(in the rows, 128 means zero)
These are runs of 8 systems, one row a step. Runs of the same system follow the same rule from any start.
run 1, K_327, 8 rows:
[[117 170 151 164 151 131 156  91 128 116 163 125 146 189 157 120 108 131
  104 152  61 112 106 188 124 120]
 [157 157 102 129 183 193 107 169 156 169  99  81 108 114 128 133  99  93
  174 135 105 106 129 130 128 123]
 [ 92  98 122  65  98 142 153 163 125 104 122 126  84  82 113 141 102 129
  120 107 194 144 119 116 101 187]
 [ 99 137 159 116  83 100 163 103 113  63 147 118 195 163 123 136 100 125
   78 114 118 121 115 114 168 123]
 [160 157 101 155 171 118 138 119 166 104 115 135 130 158 127 152 144  70
  147 154  37 103 120 161 109  98]
 [114 152 119 122 181 169 126 187 134 156 134 111  43 125 155 127 102 151
  126 137 137 126 149 152 106 173]
 [ 90  99 163  92 103 157 134 160  84 122 114 103 182  95 100 127  60 124
  123 108 164 123 114  87 138 157]
 [127 125 122 105  79 115 179  65 159  67 138 134 159 138 117 145 135  83
  122 127 109 127  65 157 109 117]]
run 2, K_308:
[[154  87 124  88  94 112 133  91 152 168 103 164 113  81  90 125 171 116
  151 131 161 141 119 144  62 130]
 [ 95 151 137 156 123 129 116 136 107 106 179 114  98 161 176 118 131 196
   85 116 162 153 134 121 195 132]
 [176 125 115 152 138  96 128 103 138 162  76 144 176 141 114 117 146  88
  171 147  93  91 184 110 101  92]
 [110 109 152 119 143 150  89 136 116 153 172 155  68  95 123 128 156 181
  107 126 144 173  68 172 115 138]
 [113 137 113 169 118 145 157 116  96 142 103  94 159 159 171  95  82 135
  160 131 162  99 197  90 143 136]
 [182 111 138  87 106 107  86 111 169 166 118 149 136  87  76 136 191 124
  122 121 134 147  98 132 129  87]
 [ 84 133 100 186 137 123 143 121 101  91 164 145  68 162 195 120 135 169
  126 138 143 144 146 142 129 151]
 [173 141 166 112 148 114 108 136 129 205  91 120 189 132  93 106 118 129
  124 137 109  94 184 111 125 106]]
run 3, K_342, 8 rows:
[[106 155 122 108 125 163 121 159 146  69 171  89 106 132 139 154 109 135
   89 106 131 152  66 130 197 130]
 [124 116 106 157 130  98 171 111 110 130  81 146 148 150 144 114 110  94
  170 147 121  89 205 111  74 143]
 [129 144 159  70 144 135 110 167 156 106 162 127 110 110  86 163 129 127
   74 118  91 147  60 160 138 135]
 [ 91 118 101 189 129 164 162 101  85 121 117 111 140 151 182 103  81 118
  184 137 146 110 150 118 112 145]
 [168 145 150  37 115 110 137 139 188 141 115 118 137 107  69 148 135 100
   90 122 118 117 115 145 111 132]
 [ 77 116  79 185 136 153 137 143  95  58 148 128  91 135 180 141 112 126
  158 127 138 145 109 114 148 142]
 [146 147 171  81 125  88 166 116 144 160 106 136 165 150  95 116 112 119
   93 141 106  91 179 148  78 149]
 [106 119 108 145 151 177 100 160 119  77 145 112 117 104 127 161 110 100
  150 118 100 148  45 123 165 115]]
run 4, K_83:
[[149 177  90 144 131 105 168  92 182 109 141 123  82 186 174 127 161 125
  119 148 114 118 157 168 125 120]
 [123 131 129 118 182 114  96 229 113 123 107 131 103 118 115 153 110 129
  108 129 107 113 182  88 141 153]
 [ 94  64 161 132 114 139 117 106  74 137 133 171 153  81  93 124 117 132
  148 128 129 149  68 144  77 138]
 [148 166 137 139  99 169 149  60 147 164 147  77 162 165 159  90 114 146
  130 124 152 122 111 150 160 100]
 [167 151  64 111 137 108 135 161 185  87  99 112  94 131 131 164 158  77
  144 128 120 116 163  97 152 113]
 [ 88 100 159 103 139  89 128 168 100 116 144 181  80 108 113 140 131 165
   84 135 135 142 144 143  78 182]
 [101 115 175 171 128 151 109 108  64 141 143 120 210 140 125 106  83 149
  132 122 108 123 101 112 158 106]
 [187 148  95 124 128 152 140  77 189 155 108 108 135 128 121 128 155  79
  173 138 103 117 100 162 109  86]]
run 5, K_889 (8 x 26):
[[124 137 140 140 201 121  90 215 103 155 116 140  96 126 125 135 114 149
  112 141  96 113 183 114 122 151]
 [ 90  76 172 145 112 156 114 113  53 163 129 140 175  94 111 100  90 154
  149 123 158 139 104 112 104 139]
 [164 138 135 114  79 143 125  48 167 160 152 113 146 128 126 109 168 146
  125 118 162 153  78 156 151  85]
 [171 150  69 130 134  96 123 147 179 119 103 130  71 141 150 143 185 120
  138 133 145 125 194 106 147 112]
 [ 98 116 165 113 155  88 122 196  87 131 120 157 117 125 114 135 104 159
   84 134 123 117 191 105 107 175]
 [ 99 101 178 176 128 143  98  98  62 150 155 148 186 126 124 104 111 164
  129 131 113 140  84 137 135 109]
 [177 133 109 133 113 156 125  59 172 190 123 120 119 120 132 104 166 125
  172 134 144 135 101 167 108  90]
 [151 146  91  90 128 126 115 176 170 136 115 106  61 114 140 141 156 142
  120 113 185 138 179  93 161 140]]
run 6, K_889, 8 rows:
[[ 81 110 171 151 156 110 128 170  56 133 125 147 157 137 128 117  79 155
  111 136 112 108 180 103 107 166]
 [127 103 177 142 120 156  96  80  99 171 149 143 180 107 103 110 126 148
  136 130 113 145  51 159 122  96]
 [164 142  74 140 105 157 137  76 179 155 122 106  82 126 162 113 168 125
  176 127 172 139 124 144 131 102]
 [147 149 120  71 129  96 127 189 162 125 104 110 100 124 114 146 137 131
   93 115 158 118 199  85 152 148]
 [ 80  90 163 155 124  76 119 148  57  84 143 181 159 133 119 137 119 153
   95 130 111 133 144 100 129 143]
 [134 138 165 167 146 144 124  65 116 178 155 142 153 155 137  98 130 145
  133 149  84 126  92 192  98 103]
 [172 138  85 132 150 183  92 139 168 180 106  97  82  97 137 124 152 120
  185 126 155 136 119 123 137 103]
 [115 111 124  72  84 109 153 154 129 124 103 117 117 105 119 128 116 139
  112 107 209 128 181  78 129 166]]
run 7, K_83, 8 rows:
[[113  92 169 119  82 123 154  79  86 174 110 143 186 116 111  92 104 145
  143 127 171 119 147 122  80 143]
 [168 160 118 133 113 141 100  99 171 120 157  99 141 146 137 134 167 135
  114 115 123 147  83 131 207  67]
 [136 132  76 150 148  90 159 137 145 108  99 153  77 147 156 135 149 104
  154 152 120 107 204 131  79 149]
 [115 114 186  97 152 125  74 193  96 164 145 140 127  95  90 129 117 178
   79 119 136 144 129 112 146 145]
 [111  87 116 189  98 142 135  56  85 117 127 147 175 124 141 112 128 113
  188 134 131 135  88 127 112  99]
 [190 184 129  92 125 132 133 105 196 184 123  92 118 151 132 113 152 138
  106 132 135 115 157 152 143 107]
 [109 108  72 152 147 113 108 189 118  69 121 146  65 111 149 160 150 122
  146 123 142 146 151  85 151 140]
 [111  96 195 103 110  86 136 114  87 167 125 172 170 118  89 110 120 158
   96 134 133 123 149 138  77 154]]
run 8, K_348 (8 x 26):
[[146  77 146 134 131 144  71 135  96 193 103 151 154  68  85 116 145 133
  169 124 143 141 116 103 112 105]
 [134 103 112 146  82 123 119  60 134 149 154 152  98 115 150 107 187 169
  144 123 187 168 100 149 128 108]
 [178 140 105 125 107  87 112 123 159 156  98 124 135 142 130 121 178 138
  127 122 165 121 204  79 167  94]
 [129  89 141 140 153  69  82 165  98 144 119 199 108 105  99 138 176 154
  115 139 114 140 163 111 101 128]
 [119 112 159 185 129 139  97  87  77 196 148 145 151 136 149  83 135 190
  141 136 151 139 138 133 131 110]
 [186 113 106 127 116 147  83 105 156 184 100 121 139  90 105 121 174 118
  179 122 151 140 113 110 144  76]
 [134 103  95 124 101  87 124 117 144 127 133 169  57 111 144 128 196 162
  127 128 187 159 157 124 111 138]
 [136 124 158 140 111  75 104 134  98 162 120 144 169 143 124 108 146 176
   97 122 155 122 201  79 165 113]]
run 9, K_348, 8 rows:
[[151 108 100  82  61 134 154  82 165 142 106 119 110  97 122 119 155 116
  155 113 207 141 122 117 111 128]
 [136 133 122 116 101  51 125 140 146  75 143 155 115 149 128 149 183 151
   70 120 134 141 164 102 169 117]
 [125 123 149 178 170  82 119 140  84 152 107 168 162 154 129 115 124 134
  133 155  75  97 196 118 100 125]
 [140 122 161 147 168 182  69 133 110 203 146 131 124 102 114 112 130 159
  144 135 110 143  78 160 122 110]
 [134 104  79 137  86 177 131  93 140 144 117 103 101  97 150 112 140 126
  191 112 208 150 105 111 136 120]
 [155 125 125  67  71  70 142 117 169 110 121 140 121 121 102 140 176 136
   86 111 175 139 158 105 140 127]
 [113 121 133 179 148  54 115 145  91  93 130 178 140 163 138 139 154 144
  102 143  84 121 180 106 139 119]
 [144 130 171 156 178 147  98 123 100 217 121 140 156 130 116  97 112 147
  143 151  89 106 141 153  93 117]]
run 10, K_757:
[[183 157 130 137 137  85 127 111 154 162  91 128 178 164 117 120 151 107
  130 142  93  89 196 110 139  87]
 [126 105 111 168 175 134  75 151 115 153 141 172  59 103 138 134 174 157
  151 144 115 158 113 150 105 126]
 [103 130 164 119 109 170 153 107  95 187 128  95 153 132 144  81  71 168
  129 123 184 117 152 130 113 161]
 [169 106 122 109  90 127  90 101 149 134 116 125 173  93  90 138 169 108
  146 109 144 146  84  97 169  67]
 [124 137  87 160 107  93 160  88 146 104 145 151  67 165 181 122 176 152
  126 139 156 140 165 147 117 135]
 [157 156 158 130 177 120  85 178 119 194 109 117 148 139 115 115 119 155
  107 134 108 103 198 104 154 118]
 [107  62 127 168 124 144 100 102  78 147 126 174 129  82 117 119 140 133
  182 136 136 153  87 134  81 124]
 [138 164 151 100  85 159 155  69 158 167 159  87 133 153 148  95 119 165
  101 119 175 136 107 164 146 127]]
run 11, K_757, 8 rows:
[[154 138 101  95 172 172  86 191 167 137 118 103  75  85 107 157 133 104
  143 121 117 136  97 129 141 122]
 [ 70  92 127 107  84 114 176 135  89  83 127 141 119 118 136 127  92 137
  121 116 188 133 146 105  99 188]
 [145 154 174 108 118 100 119 120 138 109 146 120 203 154  93 143 129 125
   71 121  76 120 102 129 177  91]
 [128 132  66 184 164 141 143 119 142  87 120 139  86 145 163 146 141  82
  181 152  80 121 118 155  97 119]
 [126 151 158  60 152 146 136 182 146 169 125 108  88 114 109 125  92 148
   88 127 144 118 150 144 101 179]
 [ 90  80 134 136 104 141 112 148  76  78 123 129 181  95 106 143  96 112
  143 107 142 140  86  76 162 125]
 [138 146 136 108  92  91 184  56 167  97 143 143 144 165 124 131 146 108
  100 139 102 119 107 179  93 124]
 [146 177  94 143 187 153 102 192 156 114 128  92  85 145 152 149 123 116
  128 132  91 119 143 121 179 116]]
run 12, K_357:
[[151 118 111 158 167  66 112 144 127 135 101 188 104 138 124 138 178 121
  136 154  86 117 191 126  88 122]
 [ 93 132 174 120 155 173  92 172  91 163 169 115 104 112 131 114  90 188
   95 120 146 148 100 142 146 156]
 [133 100 125 138  85 150 158  65 112 156  93 113 196 118 120  98 101  96
  187 127 157 107 129 111  97 118]
 [165 146 106 113 111 103 115  94 189 124 154 147  76 131 133 143 208 139
  109 129 131 160  98 165 137  99]
 [111 144 110 161 149 122 112 187 102 110 121 107 121 152 164 129 109 151
  123 121 148 118 197  68 188 135]
 [133  89 185 103 135  95 106 134  97 176 109 176 173  97  65 124 130 133
  114 135 102 122 133 132  77 132]
 [ 98 130 126 172 118 182 135  75 111 133 176 120 109 141 173 103 120 160
  146 131 142 154  60 174 129 121]
 [188 160  95 110 124 137 138 118 182 170  84  85 136 135 133 118 136 100
  160 129 149  98 185 107 139 106]]
run 13, K_342, 8 rows:
[[126 159 123 118 195 143 132 191 143 150 121 122  63 138 141 135 104 131
  118 148  96 108 167 157  93 171]
 [ 79  91 162  99 118 163 132 163  74 123 121 117 159  87 100 126  58 127
  129 113 156 126 102 101 116 169]
 [124 117 119 110  67 127 188  45 151  90 131 129 162 133 125 127 127  88
  143 126 138 128  77 156  95 122]
 [151 193  87 123 153 129 151 150 188  83 130  90  95 174 159 150 129  98
  115 134  94 108 148 137 163 120]
 [104 107 125 128 178 117 126 208  96 121  99 150  98 109 117 146  98 114
  134 140 104 108 178 108  84 174]
 [ 79 102 184  98 108 148 148 109  92 119 154 138 157 109 101 125  82 136
  103 123 126 138  60 161  92 159]
 [142 152  98 138  97 165 176  68 159 106 119  79 169 155 152 120 102  80
  169 129 124 106 101 136 142 102]
 [158 156  77  89 152 117 146 175 190 105 101 116  61 126 130 160 145  90
  129 132 122 116 165 130 113 146]]
run 14, K_308, 8 rows:
[[107 147 135 103 114 101 188 113 140 128 138 136  90 161 157 113 118 153
   91 140 156 118 181 162  80 182]
 [149 133 149 145 155 128  66 173 110 132 126 117 182 123 102 144 125 131
  117 118  90 123 125  82 198  82]
 [113  94 105 141 113 130 169  74 126 120 123 166 104 118 133 122 139 103
  171 147 130 134 103 173  37 147]
 [131 176 161  97 138 159 111 164 137 161 156  75 125 145 139 113  96 176
   74 111 154 127 137 122 192 134]
 [143  88  77 157 119 108 128 120 127  95  77 152 142 105 120 148 154  72
  195 133 121 119 145  85 110 104]
 [111 140 180  83 115 106 142 114 139 141 174 149  95 136 116 123 140 180
   54 128 138 150 111 182 103 160]
 [127 144 105 195 161 153 112 145  98 114 114  98 170 155 159 125  98 112
  166 131  97 105 150  88 181  97]
 [155 101 136  74 114 125 139 105 161 170 107 154 107  84  83 130 152 107
  143 136 140 134 106 167  51 141]]
run 15, K_327, 8 rows:
[[112 149 153  97 137 111 137 136 147 117 178 148  62 142 134 137 147 169
   63 132 122 151 106 186 107 162]
 [110 136 131 177 150 164 123 149  82 127 113  90 185 150 150 112  67 117
  159 127 114 100 149  88 169 117]
 [158 109 131  64 120 130 140 116 173 143 108 146 114  88  77 147 144  87
  135 132 118 130  87 165  63 139]
 [ 89 153 107 151 113 146 145 132 123  79 169  97  91 161 188 124 114 166
  106 115 169 146 124 124 185 143]
 [158 126 142 104 143  93 132 151 131 136  76 132 194 125  81 140 109  79
  131 135  84  85 176  94 115 116]
 [ 96 117 121 137 148 141 124 128 128  94 173 159  59 118 141 147 146 141
  117 135 109 163  60 186  99 147]
 [127 161 139 137 127 162 156 124 115 163 113  70 169 161 158  94  65 137
  138 128 152  93 182 106 150 137]
 [150 101 120  74 125 128 105 156 158 102 114 141 125  73  67 172 150  79
  132 116 110 142  70 121 119 114]]
run 16, K_357 (8 x 26):
[[171 134 112 159 107  72 107  85 148 135 125 152 148 154 139 122 200 139
  127 131 128 134 165 111 165  72]
 [133 134 137 173 185 114  63 176  99 164 140 152  93 136 142 123 158 180
  115 139 110 138 171 117 157 115]
 [113  99 170 137 135 158 104 129  71 211 114 132 154 100 117  89  96 166
  151 131 163 127 148 118  99 144]
 [147 110 134 126  78 150 124  44 138 176 141 128 143 109 126  96 162 150
  152 120 179 153  85 152 120  99]
 [165 153  85 159 112 110 115 102 160 137 128 116 104 156 169 119 184 154
  139 126 165 140 173 105 182  87]
 [142 113 146 137 155  81  70 181 102 162 114 161 128 116 108 128 163 166
  106 128 133 134 195  82 149 118]
 [ 94  93 181 163 134 137 100 110  56 179 150 159 154 117 125  94 113 188
  127 133 139 144 116 137 109 135]
 [165 140 131 151 115 170 124  58 143 206 128 102 152 135 142  85 134 141
  168 134 152 126 112 154 127  92]]

Which system made each of these runs?
run 17 (2 x 26):
[[109 125 148  93 137 106 101 174 133 113 168 157  61 110 116 149 158 175
   63 121 139 164 109 145 136 155]
 [100 124 135 184 134 112 155 118  74 108 112 129 195 168 151 113  82 113
  145 136 100  93 176  95 131 127]]
 | K_308
run 18, 2 rows:
[[ 90  91 171 154 108 117  94 124  68 105 163 154 176 118 116 128 125 164
  101 116 125 154  85 108 166 111]
 [167 135 111 160 118 131 151  49 151 163 107 131 164 149 135 106 145  93
  182 149 106 106 126 156  95  86]]
 | K_348
run 19:
[[111 122 179 142 123 124 126  83 105 117 163 150 185 139 107 130 120 127
  104 135  69 134  54 171 121 108]
 [158 173  79 164 156 177 143 103 172 141 119  87 104 157 171 123 125  96
  178 143 105 112 123 156 132 106]]
 | K_348
run 20, 2 rows:
[[161 137 115 117 156 183 131 117 158 201  98 108 105 107 124 111 113 105
  182 144 131 111 124 164  71 133]
 [115 117 113  81  97 161 115 172 135 112 126  90 104  84 121 141 114 139
  122  94 205 151 112  83 178 145]]
 | K_889
run 21 (2 x 26):
[[139 120  61 154 120 112 136 144 139  70  88 122 124 134 146 151 144  81
  173 125 136 117 165  68 158 110]
 [133 124 175  78 123  69 134 127 144 132 146 176 116 127  89 142 159 148
   62 135 104 135 128 167  82 149]]
 | K_308
run 22:
[[150  98 134 113 144 100 128 146 118 148  70 157 170 102  80 135 119  81
  157 141  94  96 167 106  72 131]
 [ 78 116 146 123 118 159 122 129 106 113 185 137  75 111 145 126 122 179
   98 118 161 173  63 165 129 157]]
 | K_889
run 23 (2 x 26):
[[ 68 100 165 138 105 118 131 142  63  71 154 140 174 129 122 137  89 147
   94 116 128 136  98 102 158 144]
 [152 147 136 145 126 135 161  59 144 137 117 124 190 157 121 117 117  86
  152 146  72  98 100 168  98  96]]
 | K_348
run 24:
[[157 137 160  55 126  83 104 163 165 137 134 146 114 107  73 153 167 142
   62 121 118 140 126 135 137 128]
 [ 75 104 118 213 143 130 130 115  65  91 154 158 118 149 177 121 119 152
  152 141 118 140 121 130 122 135]]
 | K_83
run 25 (2 x 26):
[[116 113 100 137  78 162 149  94 125  78 123  91 175 123 136 133 104  90
  165 109 152 132  78  97 169 105]
 [150 150 111  76 107  92 180 106 196  79 123 132 115 145 112 157 148  81
  102 135 101 115 119 159  99 133]]
 | K_889
run 26 (2 x 26):
[[127 120 111  54 112 114 143 188 156  97  99 118  93  92 100 159 120 105
  109 110 168 127 151  91 126 168]
 [ 79 106 160 117  91  90 158 120  92  50 152 152 171 141 114 146 106 126
   79 119 112 133 103 116 135 144]]
 | K_357
run 27, 2 rows:
[[113 127 174  77 121 130 143 133 130  91 141 127 174 119  79 154  92  98
   88 122  76 122  62 151 119 137]
 [112 144  83 170 139 179 173  93 134 102 125 101 114 153 173 124  92  86
  187 143 112 114 104 156 103 132]]
 | K_342
run 28, 2 rows:
[[121 123 169  83  63 146 151  63 137 134 153 109 170 119 109 113 117 141
  102 111 162 144  62 150 132 123]
 [157 149  68 179 121 112 139  88 159  84 119 121 133 167 164 137 166  94
  162 135 104 120 137 117 162  78]]
 | K_357
run 29, 2 rows:
[[138 112  92 137 104 127 117 125 142  58 120 119 159 115 114 159 145  80
  152 111 117 138  82  87 181  84]
 [135 149 109 147 152  91 157 110 151 136 134 162  68 169 164 121 160 143
  121 158 109 118 179 175  75 148]]
 | K_342
run 30:
[[117 166  88 140 130 138 175 137 153  51 123  86 130 174 164 147  93  84
  134 128 106 103 140 116 161 132]
 [141 129 130  82 167  88 127 189 151 107 103 156 109 111  84 168 132  86
  104 140  74 109 146 136  87 148]]
 | K_757
run 31:
[[148 104 143 160 110 148  85  71 113 160 139 139 176 108 113 115 157 134
  155 124 122 151  62 136 150  69]
 [139 156  88 145 128 156 157  94 161 159 136 110  58 151 184 104 143 149
  154 141 168 131 152 166 106 141]]
 | K_308
run 32, 2 rows:
[[130  76 121 153 149 116 103 128 102 119 107 181 145  91  93 149 149  88
  171 143  79 130  95 129  79 110]
 [119 167 152 120 127 170 146  95 145 163 176 101  95 156 161  99 113 175
   98 133 146 139  94 191 126 144]]
 | K_342
run 33:
[[145  99 122 113 127 144 107 138 119 207  90 134 102  82 116 104 138 147
  169 127 192 132 172 108  90 143]
 [114  95 159 130  77 117  99 101  96 148 160 144 148 109 123 105 153 194
  101 106 193 164 110 106 165 115]]
 | K_757
run 34, 2 rows:
[[128 133  73 140  86 110 142 110 153  89 137 120  77 145 174 131 172 149
  132 114 194 149 155 104 170 121]
 [152 140 151 133 145  62 112 149 119 162 106 154 153 152 116 120 151 150
   98 139 111 105 223  98 134 122]]
 | K_757
run 35:
[[122 129 169 167 188 152  69 170  76 183 138 131 148 126 124 114 105 165
  124 138  95 124 136 121 145 118]
 [136  79 137 131  94 159 117  75 107 191 113 140 149  82 113  97 136 138
  182 125 181 143 104 127  88 119]]
 | K_889
